0: [38 51 53 47 50 47 61 50 50 54 43 44 51 51 53 57]
1: [60 48 20 41 64 39 66 72 57 53 8 30 40 53 79 60]
2: [44 52 65 51 34 57 65 47 70 52 44 48 42 48 59 53]
3: [36 51 84 71 37 56 60 37 49 50 77 79 52 52 39 36]
4: [46 53 62 51 32 62 57 48 67 46 43 55 44 50 60 54]
5: [77 42 8 33 85 31 52 52 7 74 58 49 71 38 44 51]
6: [29 53 88 63 48 60 47 34 40 46 93 74 57 54 17 33]
7: [48 54 79 61 39 59 51 47 60 40 74 61 46 55 35 38]
8: [48 53 78 58 28 63 59 42 71 39 46 51 44 50 57 48]
9: [44 99 40 39 46 50 64 63 57 48 24 33 46 55 69 58]
10: [55 87 27 39 38 45 70 57 64 52 22 34 44 54 70 54]
11: [62 46 9 36 74 31 22 46 40 62 40 42 51 47 53 50]
12: [38 57 86 70 34 56 66 38 57 47 74 74 51 54 34 32]
13: [41 51 37 39 53 42 63 55 38 64 43 45 56 47 56 52]
14: [46 53 71 59 26 56 66 60 68 46 58 55 41 48 49 49]
15: [52 52 82 55 27 84 60 49 70 41 50 52 38 51 56 49]
16: [46 55 80 55 30 61 60 44 65 42 62 63 47 51 44 45]
17: [59 43 25 40 89 41 28 60 9 64 67 36 82 42 26 59]
18: [44 50 70 57 28 57 56 45 68 50 50 59 41 50 55 55]
19: [48 54 71 50 37 58 48 48 62 41 52 52 42 28 45 54]

[42 50 70 50 99 58 62 49 60 47 4 50 43 52 56 56] 0 2 1
[82 34 0 43 70 30 51 69 62 48 0 30 35 55 80 55] 1 11 10
[44 49 80 63 25 63 61 45 64 42 63 60 45 54 47 41] 16 14 7
[34 55 80 55 59 61 28 40 25 40 95 62 67 55 15 41] 6 7 3
[55 56 26 41 67 30 58 54 30 67 48 48 66 44 54 52] 13 5 11
[48 53 84 59 27 64 65 46 59 41 61 65 42 54 41 41] 16 7 14
[55 36 21 36 88 40 19 46 20 58 73 27 71 44 29 55] 17 11 5
[47 49 35 42 66 49 22 44 40 56 64 51 57 48 0 51] 17 11 0
[69 39 0 41 76 40 24 65 47 48 32 35 49 52 65 57] 11 1 13
[67 44 12 40 47 42 69 67 58 53 7 37 39 53 73 57] 1 10 13
[33 50 71 40 73 60 11 49 27 45 83 49 60 50 28 50] 6 7 17
[82 41 0 41 87 35 35 72 41 55 35 27 55 47 56 59] 11 5 1
[36 53 54 42 79 61 0 54 24 47 71 41 61 50 36 52] 17 11 0
[29 54 79 48 66 60 19 44 31 39 92 56 65 52 22 48] 6 7 3
[47 52 79 62 22 61 61 42 65 31 51 57 44 51 77 48] 8 18 4
[78 37 0 28 77 30 29 48 48 60 27 44 9 47 58 54] 11 1 13
[72 46 1 41 64 34 11 67 14 54 18 32 45 46 69 56] 11 1 5
[45 56 86 64 30 61 61 41 60 46 63 62 46 55 51 50] 16 18 8
[41 58 46 46 79 44 37 53 1 63 82 48 81 45 20 47] 17 5 13
[28 52 85 58 51 60 38 36 34 43 94 71 63 51 15 38] 6 3 7
[80 31 0 41 87 28 40 70 65 54 7 27 38 39 80 58] 1 11 13
[67 42 1 36 65 40 31 57 53 50 26 36 50 47 34 54] 11 1 13
[69 34 7 43 9 30 59 68 57 56 6 21 41 49 79 59] 1 10 13
[41 51 80 55 41 63 46 41 50 40 80 59 55 57 31 45] 7 16 3
[67 37 2 40 58 38 63 68 61 53 4 32 37 55 81 57] 1 10 11
[67 45 11 44 68 39 64 77 54 53 9 24 41 52 76 61] 1 10 13
[43 51 82 66 33 63 61 39 65 43 63 62 49 53 45 43] 16 7 12
[32 58 62 54 66 52 50 42 12 61 85 67 75 45 26 37] 6 3 12
[77 35 0 46 68 29 57 63 62 49 4 30 35 58 81 54] 1 11 10
[49 52 28 40 56 47 65 67 55 54 18 29 47 48 74 60] 1 10 13
[46 51 75 58 34 58 59 45 12 46 44 52 36 52 53 49] 0 18 4
[36 56 66 48 43 52 55 48 40 50 41 48 51 49 50 48] 0 4 2
[59 46 13 40 90 42 6 61 40 56 41 37 48 48 65 56] 11 17 5
[66 48 15 36 76 31 59 51 16 75 56 46 70 41 47 49] 5 17 11
[54 49 19 36 74 46 17 44 36 55 52 48 57 47 48 50] 11 17 13
[75 30 0 48 77 6 57 72 55 53 3 30 41 56 76 56] 1 11 13
[56 45 12 37 44 41 67 64 66 50 13 33 40 52 71 54] 1 10 13
